Q:
[[112 138 137 126 132 128 121 120 128]
 [124 144 118 127 143 128 117 120 129]
 [113 138 138 126 133 128 121 120 128]
 [120 132 131 126 138 128 121 115 138]
 [125 137 115 133 127 128 113 136 118]
 [120 138 124 121 144 119 123 119 130]
 [120 149 126 128 138 132 121 120 120]
 [120 130 130 143 137 133 110 121 122]
 [132 138 129 124 140 118 133 111 128]
 [113 144 129 124 138 124 122 120 124]]
A: 132

Q:
[[131 133 130 132 131 131 132 129 130 132 130 130 133 132 130 131]
 [132 131 131 132 132 131 130 131 131 132 131 131 131 131 131 132]
 [135 138 127 137 128 126 136 121 121 132 127 123 136 133 124 125]
 [108 150 125 106 104 126 152 122 114 113 120 102 138 123 119 106]
 [128 125 137 120 126 129 126 137 127 124 132 132 120 126 135 124]
 [137 146 148 153 127 152 135 105 125 143 143 124 128 103 115 147]
 [132 131 131 133 133 132 130 130 131 133 131 132 132 132 131 132]
 [127 125 133 121 126 127 126 134 127 124 130 130 122 126 133 125]
 [131 131 131 131 131 131 131 130 130 131 131 130 131 131 130 131]
 [122 136 112 140 132 130 133 113 134 135 121 121 145 133 115 135]
 [130 130 130 130 130 130 130 130 130 130 130 130 130 130 130 129]
 [117 117 131 117 128 134 121 138 140 124 132 136 120 122 134 134]]
A: 130

Q:
[[143 125 140 147 134 143 119 132 130 138 144 143 132 149 127]
 [120 110 108 117 117 117 107 122 118 112 111 112 125 116 119]
 [125 129 127 128 136 127 133 140 134 136 128 140 143 128 139]
 [127 129 127 123 135 124 138 139 139 136 122 130 146 125 141]
 [147 137 140 136 146 135 143 138 137 144 137 146 130 134 140]
 [131 128 123 117 134 118 135 131 126 124 128 127 134 118 127]
 [139 133 136 132 138 135 144 136 149 148 126 151 139 129 149]
 [120 125 125 124 123 122 121 124 117 118 124 110 118 124 120]]
A: 139

Q:
[[121 150 157 132 130 133]
 [126 107 157 131 129 134]
 [107 148 157 131 129 133]
 [135 152 157 131 129 134]
 [138 138 157 132 130 132]]
A: 135

Q:
[[129 118 139 134 128 126 134 113 135 155 121 121 134 139 127]
 [129 122 137 137 128 126 133 113 136 156 121 117 140 136 126]
 [130 114 133 135 124 130 141 115 127 146 123 127 156 129 138]
 [131 123 144 129 130 129 136 113 136 158 126 122 132 138 127]
 [122 118 134 134 126 128 142 103 133 149 117 118 150 123 135]]
A: 131

Q:
[[126 114 133 141 105 125 110 137]
 [137 116 135 140 108 127 103 134]
 [134  99 120 132 143 134 133 136]
 [114 122 137 143 144 150 121 124]
 [135  98 121 132 143 135 133 136]
 [136 100 114 132 143 132 132 137]]
A: 135

Q:
[[121 142 123 129 119 141 136 120 125 131 126 118 136]
 [119 138 132 128 124 135 139 126 127 126 139 123 128]
 [136 108 133 123 133 111 123 132 122 116 136 139 113]
 [122 144 127 126 121 142 129 123 128 132 127 117 139]
 [115 147 120 130 115 145 140 117 124 133 124 113 138]
 [121 145 130 125 126 139 129 126 134 132 131 122 137]
 [137 113 138 123 138 114 112 140 132 123 133 135 119]
 [133 121 126 133 134 122 130 126 127 131 125 137 127]
 [113 147 114 124 112 143 136 113 120 131 119 110 138]
 [134 104 138 125 136 108 121 138 123 116 140 138 109]
 [139 109 136 122 135 110 117 140 131 117 133 139 113]]
A: 134

Q:
[[121 137 134 134 131 127 132 128 141 118 134 141]
 [117 134 140 135 131 127 132 128 141 118 134 141]
 [122 124 124 129 131 127 132 128 123 135 134 132]
 [122 122 124 129 136 109 125 128 157 106 142 135]
 [129 121 124 129 131 127 136 128 141 122 134 136]
 [122 122 124 117 131 120 129 139 131 118 134 138]
 [123 118 124 129 131 127 139 128 141 124 134 136]
 [122 122 124 139 131 127 125 128 141 118 134 135]
 [124 122 124 129 131 127 132 122 141 118 134 136]
 [118 134 131 139 131 127 132 128 141 118 134 139]
 [122 119 124 129 131 130 124 128 139 149 134 136]]
A: 118
---
[[122 125 126 124 126 148]
 [140 117 130 128 132 133]
 [122 140 131 130 131 135]
 [138 124 125 134 129 142]
 [133 121 130 129 124 122]
 [137 118 125 131 126 126]
 [149 134 132 132 128 120]] Out: 132

[[116 132 120 121 135 118 124]
 [126 133 127 116 117 136 128]
 [132 126 129 103 125 133 133]
 [131 128 132 145 126 131 127]
 [118 129 121 127 140 115 125]
 [129 122 127 125 142 118 130]
 [132 126 129 103 125 132 133]] Out: 129

[[138 102 132 108 111 132 133 125 131 135 109 139 136]
 [115 156 120 152 149 117 133 120 119 138 152 125 126]
 [138 115 127 110 116 133 125 131 136 121 106 136 131]
 [136 110 134 116 104 130 118 131 118 120 112 129 136]
 [142 100 136 104 104 136 114 133 133 114 101 128 129]
 [114 139 123 142 134 121 130 122 119 130 141 124 130]
 [128 110 130 114 107 132 116 132 128 114 110 124 131]
 [120 130 125 131 126 130 122 131 127 118 130 121 125]
 [140 119 138 119 120 136 120 141 131 117 122 123 123]
 [125 138 131 144 140 124 138 126 120 139 149 126 128]] Out: 131

[[124 143 124 124 135 140 121 124 151 118]
 [128 133 115 119 142 151 124 125 130 114]
 [124 143 124 124 135 140 120 124 151 118]
 [129 144 125 119 135 135 116 130 150 109]
 [129 132 117 111 137 150 117 132 118 110]
 [125 136 118 117 142 153 126 128 130 116]
 [121 142 124 120 134 134 115 130 151 120]
 [125 136 118 117 142 153 125 128 130 116]
 [129 144 125 119 135 135 116 130 149 109]
 [130 132 117 111 137 150 117 132 118 109]
 [128 133 115 119 142 151 124 125 130 114]
 [121 142 123 119 134 134 115 130 151 120]] Out: 123

[[126 104 134 140 129 135 128 125 126 141]
 [126 113 131 135 128 132 128 126 127 137]
 [133 144 130 131 127 123 120 133 135 132]
 [134 132 137 143 127 126 116 134 138 147]
 [124 111 129 130 129 134 133 124 123 129]] Out: 129

[[128 121 134 121 118 129 115 130 110 126 112 130 106 140 116]
 [125 135 126 127 136 125 134 128 134 128 138 129 141 121 137]
 [129 119 132 123 117 127 118 123 117 126 119 122 114 138 116]
 [124 123 128 136 119 125 129 135 126 132 121 132 121 121 128]
 [128 116 123 128 116 127 121 130 119 129 112 128 115 125 120]
 [123 131 127 126 131 128 128 128 133 126 136 129 133 120 130]
 [131 120 128 133 118 130 125 130 129 129 123 127 122 129 124]
 [127 127 126 128 126 127 128 124 136 126 135 124 133 124 125]] Out: 126

[[120 136 140 138 125 143 151]
 [110 147 100 125 111 127 124]
 [143 112 112 105 144 105 131]
 [130 128 122 155 134 112 126]
 [122 136 147 125 153 127 133]
 [120 105 150 143 129 132 109]] Out: 150

[[132 131 123 124 130 135]
 [135 129 128 131 131 121]
 [130 131 126 135 126 128]
 [121 129 125 126 105 129]
 [131 124 121 119 131 124]] Out: 121
---
[[131 102 114 121 121]
 [137 116 138 130 109]] -> 109

[[151 122 119 123 130]
 [151 106 125 126 132]] -> 119

[143 128 104 153 125 115] -> 115

[125 106 119 121 130 123 133] -> 119

[[115 152 104 114 113 129]
 [122 125 128 131 130 149]] -> 113

[[138 127 129 119]
 [141 114 147 156]] -> 119

[128 109 104 113 131 148] -> 109

[[115 128 122 119 116 101]
 [131 119 137 145 147 136]] -> 115
---
Q: [154 114 156 111 107 121 115]
A: 115
Q: [105 131 137 130 136 117 115]
A: 130
Q: [111 118 130 139 104]
A: 118
Q: [115 128 101 125 127]
A: 125
Q: [124 135 118 138 155]
A: 135
Q: [143 134 138 151 149]
A: 143
